In the data rows, the value 128 means zero.
In the table below, every row is followed by its label. The labels come from one hidden rule.
087 136 117 172 176 082 081 082 Om
161 176 078 085 118 127 142 176 SI
087 087 174 174 161 104 093 076 Om
098 074 182 182 147 121 108 074 Om
108 106 156 162 152 103 103 089 Om
079 166 095 175 181 077 075 084 Om
145 131 123 107 111 142 156 155 ZL
180 164 089 080 089 146 167 174 SI
114 082 171 140 128 140 128 088 Om
089 182 074 157 172 083 087 123 JY
094 142 108 154 160 097 097 093 Om
172 174 081 075 088 159 169 175 ZL
130 146 118 114 119 128 128 141 Om
177 157 101 078 077 172 178 181 ZL
123 140 109 126 138 114 117 140 SI
162 094 158 102 094 158 163 145 SI
150 164 091 083 105 140 147 171 SI
133 102 146 122 127 138 130 142 SI
172 079 179 104 073 182 179 124 ZL
173 108 143 093 089 167 166 163 SI
111 157 096 143 151 099 105 121 SI
106 141 119 159 157 098 096 085 Om
167 094 159 099 087 177 169 133 ZL
155 080 176 116 093 176 168 114 ZL
143 135 125 116 120 134 133 157 SI
176 165 080 073 081 153 173 183 ZL
085 074 181 177 148 113 106 075 Om
149 078 176 113 082 177 165 136 ZL
125 098 160 130 119 142 140 113 Om
131 114 141 133 134 117 121 130 SI
154 137 122 108 116 137 144 161 SI
179 151 108 080 086 162 174 164 ZL
077 183 075 159 177 075 077 103 Om
116 104 157 150 142 111 113 108 SI
078 126 133 181 173 089 082 077 Om
121 135 124 131 137 114 116 144 JY
084 177 082 174 175 080 080 091 Om
126 128 120 124 136 116 119 153 JY
079 182 075 155 174 077 083 116 Om
174 171 086 086 102 141 159 179 SI
102 134 113 155 154 097 101 106 Om
134 077 177 118 087 179 171 125 Qo
179 168 089 074 077 160 177 180 ZL
166 125 129 096 098 156 150 159 SI
113 111 138 143 147 111 111 115 SI
115 153 094 139 146 106 109 140 JY
154 076 179 109 085 179 171 118 ZL
076 169 084 167 172 078 076 106 Om
137 095 163 121 116 148 141 135 JY
132 103 157 137 133 126 129 109 ZL
091 150 102 157 164 090 094 090 Om
147 092 162 127 108 157 143 132 SI
077 163 090 179 181 074 074 087 Om
130 099 153 128 128 135 125 131 JY
159 139 123 091 097 154 152 157 ZL
150 131 121 104 099 144 145 152 ZL
167 079 181 097 074 183 182 121 ZL
119 092 162 137 125 139 126 110 Om
117 138 114 136 141 109 115 131 SI
136 102 152 114 104 147 153 137 ZL
082 174 084 176 182 074 074 096 SI
128 084 175 131 121 159 135 098 ZL
111 148 107 152 155 100 102 114 SI
119 110 135 134 138 113 118 126 SI
074 138 113 182 179 080 080 080 Om
085 154 105 164 165 088 089 086 Om
170 177 077 075 106 133 149 182 SI
081 172 096 160 171 087 084 087 Om
118 085 169 141 135 128 120 101 Om
122 113 155 130 126 135 131 123 Om
101 172 082 146 156 094 098 112 Om
147 140 116 100 109 143 148 156 SI
074 178 079 180 183 073 073 084 Om
137 119 151 119 111 150 138 128 ZL
075 180 074 169 182 075 079 111 JY
088 181 076 169 178 076 077 104 SI
128 122 135 119 122 136 139 152 JY
100 080 177 171 159 105 096 078 Om
097 145 111 152 157 099 097 111 SI
089 075 180 177 152 108 099 077 Om
152 121 142 094 094 164 160 146 ZL
086 159 106 172 171 087 085 083 Om
102 170 085 144 154 094 101 130 JY
183 113 133 077 075 180 181 164 ZL
171 181 073 079 110 125 151 177 SI
124 121 139 133 137 124 124 119 Om
092 155 106 166 166 092 091 095 Om
101 109 140 156 155 101 100 094 Om
174 149 100 087 096 157 160 176 SI
160 123 127 091 085 165 164 167 ZL
140 107 145 110 113 145 143 150 JY
178 158 099 081 078 170 172 173 ZL
103 179 079 158 169 085 085 126 JY
116 090 171 151 143 118 113 094 Om
129 084 170 128 114 148 130 102 ZL
118 105 150 138 139 115 116 120 SI
138 119 149 115 103 152 146 151 Qo
142 097 166 109 099 176 162 148 Qo
084 173 083 163 174 081 084 100 Om
157 096 160 101 106 163 155 147 SI
146 165 094 089 114 130 135 169 SI
152 143 111 101 118 137 137 172 SI
164 120 134 088 080 172 170 165 ZL
142 116 148 106 108 151 159 138 ZL
135 086 169 121 091 175 155 137 Qo
165 152 104 096 117 133 140 162 SI
163 171 088 084 092 149 161 177 ZL
108 154 093 148 160 095 104 122 SI
153 101 155 117 109 155 152 145 SI
141 147 104 108 130 123 137 159 SI
148 101 147 111 092 167 157 154 Qo
157 089 159 106 100 171 162 135 ZL
099 075 182 181 150 109 104 075 Om
127 091 165 125 129 138 132 105 Om
109 128 128 147 150 104 107 099 Om
126 111 150 125 121 131 131 133 SI
Which label does each new row get?
182 161 098 074 079 174 180 179 -> ZL
104 087 165 154 145 110 111 081 -> Om
082 167 097 171 176 082 082 082 -> Om
171 109 143 092 082 174 174 170 -> SI
095 108 142 165 158 102 099 091 -> Om
110 132 119 149 149 107 110 119 -> JY
083 124 125 162 163 096 094 097 -> Om
105 169 085 142 159 096 102 134 -> JY
169 152 112 084 104 154 154 167 -> SI
075 143 126 178 177 084 078 079 -> Om
123 082 173 132 107 169 142 118 -> Qo
148 112 145 097 095 161 164 160 -> ZL
080 073 183 183 145 126 108 073 -> Qo
106 145 110 147 153 102 106 129 -> JY
181 089 164 094 074 181 182 154 -> SI
120 148 115 123 135 116 125 149 -> SI
121 104 154 140 133 123 121 113 -> Om
177 115 136 087 091 173 175 169 -> SI
159 123 132 102 115 150 145 143 -> SI
107 129 130 145 148 108 112 104 -> Om
093 162 099 165 168 091 087 108 -> JY
112 117 147 142 143 112 114 116 -> SI
143 130 126 098 101 152 150 158 -> ZL
139 142 114 103 126 132 138 165 -> SI
164 127 130 085 084 168 172 171 -> ZL
113 096 164 138 132 122 123 107 -> Om
155 091 154 111 097 171 167 155 -> Qo
175 162 091 076 083 162 177 181 -> ZL
080 116 140 173 165 091 089 079 -> Om
091 144 121 160 167 089 092 092 -> Om
073 160 102 179 179 079 075 085 -> Om
114 085 167 145 140 125 119 099 -> Om
181 159 092 079 084 164 176 174 -> ZL
094 176 087 168 180 079 079 102 -> SI
A new table starts here. Its rows get labels from a new hidden rule, each label after its row.
095 139 123 131 103 150 122 122 sock
121 136 135 114 160 128 112 107 sock
148 107 107 129 091 110 119 132 dust
155 108 079 191 117 116 103 112 hill
136 138 130 124 151 147 117 107 dust
116 165 148 114 149 162 113 110 dust
055 100 078 108 084 119 185 140 hill
170 118 116 140 120 099 122 152 hill
104 186 140 119 102 188 103 088 dust
079 169 175 124 148 176 109 110 dust
096 115 091 109 105 123 111 119 sock
148 085 112 133 051 122 211 160 hill
228 087 180 169 117 112 058 234 hill
092 143 116 118 184 153 114 105 sock
158 108 106 126 079 097 115 121 dust
133 112 068 181 095 106 098 117 dust
095 197 140 121 109 191 129 127 hill
095 202 178 125 154 199 116 110 hill
084 140 128 116 107 150 125 100 dust
151 098 084 159 083 085 184 154 hill
136 156 161 102 143 131 112 105 dust
118 167 108 238 135 129 103 121 dust
133 134 160 115 163 133 116 138 sock
146 152 148 149 166 107 109 135 dust
109 138 148 117 150 140 117 107 sock
144 135 159 128 135 149 101 150 dust
134 161 178 111 171 134 127 131 dust
117 094 082 078 096 122 163 161 hill
182 100 114 148 113 104 119 147 hill
152 111 142 121 110 099 121 104 dust
147 128 138 127 153 127 111 138 dust
122 133 086 158 138 111 103 129 dust
128 132 099 106 110 108 164 173 hill
141 150 162 109 168 143 117 117 dust
147 110 102 150 115 111 126 130 dust
126 159 150 103 174 131 112 116 dust
182 092 118 144 078 141 125 156 hill
074 166 197 100 108 159 102 090 sock
093 130 104 115 190 109 118 105 sock
100 138 122 118 189 133 116 107 sock
125 161 140 112 147 154 116 105 dust
095 158 140 144 127 134 118 120 dust
090 199 144 118 099 185 116 107 hill
160 097 113 132 105 103 111 127 hill
149 136 154 117 170 135 118 126 dust
089 132 153 112 137 181 134 106 dust
115 180 158 121 155 175 120 116 dust
145 125 157 094 145 128 128 134 dust
114 183 185 106 156 172 128 122 hill
149 070 056 080 102 084 195 113 hill
147 123 121 134 085 108 118 112 dust
123 145 149 120 152 146 117 107 dust
130 151 148 112 157 139 111 112 dust
156 111 110 136 109 116 125 118 dust
187 051 102 183 187 172 171 085 hill
125 075 143 064 114 101 187 229 hill
141 163 159 116 167 134 124 141 dust
141 132 156 121 129 143 112 115 dust
098 130 145 116 145 136 119 114 sock
197 146 159 180 061 062 145 118 hill
136 150 076 177 155 089 131 150 dust
087 193 134 133 140 204 123 107 hill
121 182 194 113 148 172 111 118 dust
132 155 162 123 170 135 112 123 dust
086 111 084 116 112 107 115 106 sock
130 134 085 081 056 108 151 156 dust
101 150 140 120 103 162 131 124 dust
089 135 156 092 122 184 129 138 dust
121 117 085 163 160 122 132 099 dust
208 134 149 138 167 089 114 137 hill
105 132 148 125 156 160 107 109 sock
099 149 130 102 116 125 122 113 dust
150 136 149 120 174 137 113 134 dust
083 142 157 112 112 132 118 085 sock
179 114 153 184 138 110 079 087 hill
093 107 096 117 115 097 146 105 dust
137 110 107 134 108 105 118 119 dust
152 148 167 119 136 149 109 114 dust
095 138 100 119 147 142 116 104 sock
139 086 116 148 143 060 151 089 hill
091 125 102 093 106 160 209 177 hill
133 119 078 125 116 131 193 191 hill
147 108 093 139 106 118 122 109 dust
107 179 175 111 133 155 112 126 dust
120 130 122 137 205 113 120 104 sock
145 101 119 159 160 115 100 112 hill
080 108 090 116 111 132 131 156 sock
186 114 137 200 101 137 106 125 hill
152 107 097 150 118 095 111 119 dust
152 108 111 138 132 104 117 110 dust
158 117 182 138 106 130 143 169 hill
142 113 150 118 124 110 107 106 dust
151 144 169 114 168 138 106 135 dust
113 156 134 129 118 128 102 104 sock
129 163 156 120 165 158 112 127 dust
144 144 161 116 172 137 115 117 dust
088 131 095 112 105 119 109 099 sock
162 089 113 093 136 060 188 172 hill
079 173 157 110 135 188 112 112 dust
156 157 084 059 100 087 199 185 hill
099 184 163 123 147 207 135 106 hill
093 148 175 129 088 170 115 088 sock
148 102 111 146 130 110 118 116 dust
Which label does each new row get?
111 134 118 116 195 128 120 106 ~ sock
127 114 094 136 153 113 118 111 ~ dust
144 136 131 153 124 113 102 097 ~ dust
103 125 084 147 110 085 190 171 ~ hill
127 121 090 078 101 182 161 159 ~ hill
107 170 154 120 127 179 112 101 ~ dust
106 186 158 107 119 171 089 112 ~ sock
101 111 100 122 112 114 113 107 ~ sock
109 162 174 116 109 172 128 119 ~ dust
117 111 093 130 181 110 117 105 ~ sock
105 130 170 104 113 147 081 115 ~ dust
083 123 093 108 132 127 117 107 ~ sock
130 110 158 136 161 135 141 205 ~ dust
090 128 094 110 122 143 122 110 ~ sock
163 100 141 126 130 101 107 152 ~ hill
117 137 148 110 146 162 116 121 ~ sock
073 100 094 080 134 123 154 110 ~ dust
124 074 157 190 165 067 055 108 ~ hill
132 143 042 199 073 064 116 099 ~ dust
146 117 125 134 099 094 115 147 ~ dust
157 079 088 213 198 129 080 095 ~ hill
137 156 174 117 170 134 120 125 ~ dust
101 169 141 149 093 177 124 122 ~ dust
184 013 102 124 078 195 145 128 ~ hill
086 106 092 116 112 112 114 109 ~ sock
181 168 123 141 165 053 160 225 ~ hill
090 117 109 110 100 102 127 112 ~ sock
156 075 111 099 095 134 200 242 ~ hill
201 108 177 144 176 155 128 088 ~ hill
143 136 123 080 082 073 193 169 ~ hill
174 099 121 144 118 122 155 135 ~ hill
102 156 146 123 143 139 119 103 ~ dust
095 117 098 121 106 107 140 105 ~ dust
128 095 120 151 131 086 143 092 ~ dust
143 149 156 124 171 102 116 108 ~ dust
140 156 179 125 173 143 112 123 ~ dust
090 159 132 108 106 163 131 099 ~ dust
087 111 090 111 113 128 133 162 ~ sock
101 084 096 222 137 098 122 106 ~ sock
134 157 155 117 172 110 116 107 ~ dust
122 128 087 187 093 040 156 141 ~ hill
098 112 115 128 082 084 189 233 ~ hill
163 108 112 124 111 117 121 124 ~ hill
093 143 140 109 114 162 127 126 ~ dust
126 157 158 116 166 141 114 115 ~ dust
175 069 129 145 091 123 082 165 ~ hill
091 155 131 111 129 128 118 115 ~ dust
122 170 177 117 132 173 119 106 ~ dust
172 097 180 153 122 095 148 163 ~ hill
140 112 106 130 103 107 116 117 ~ dust
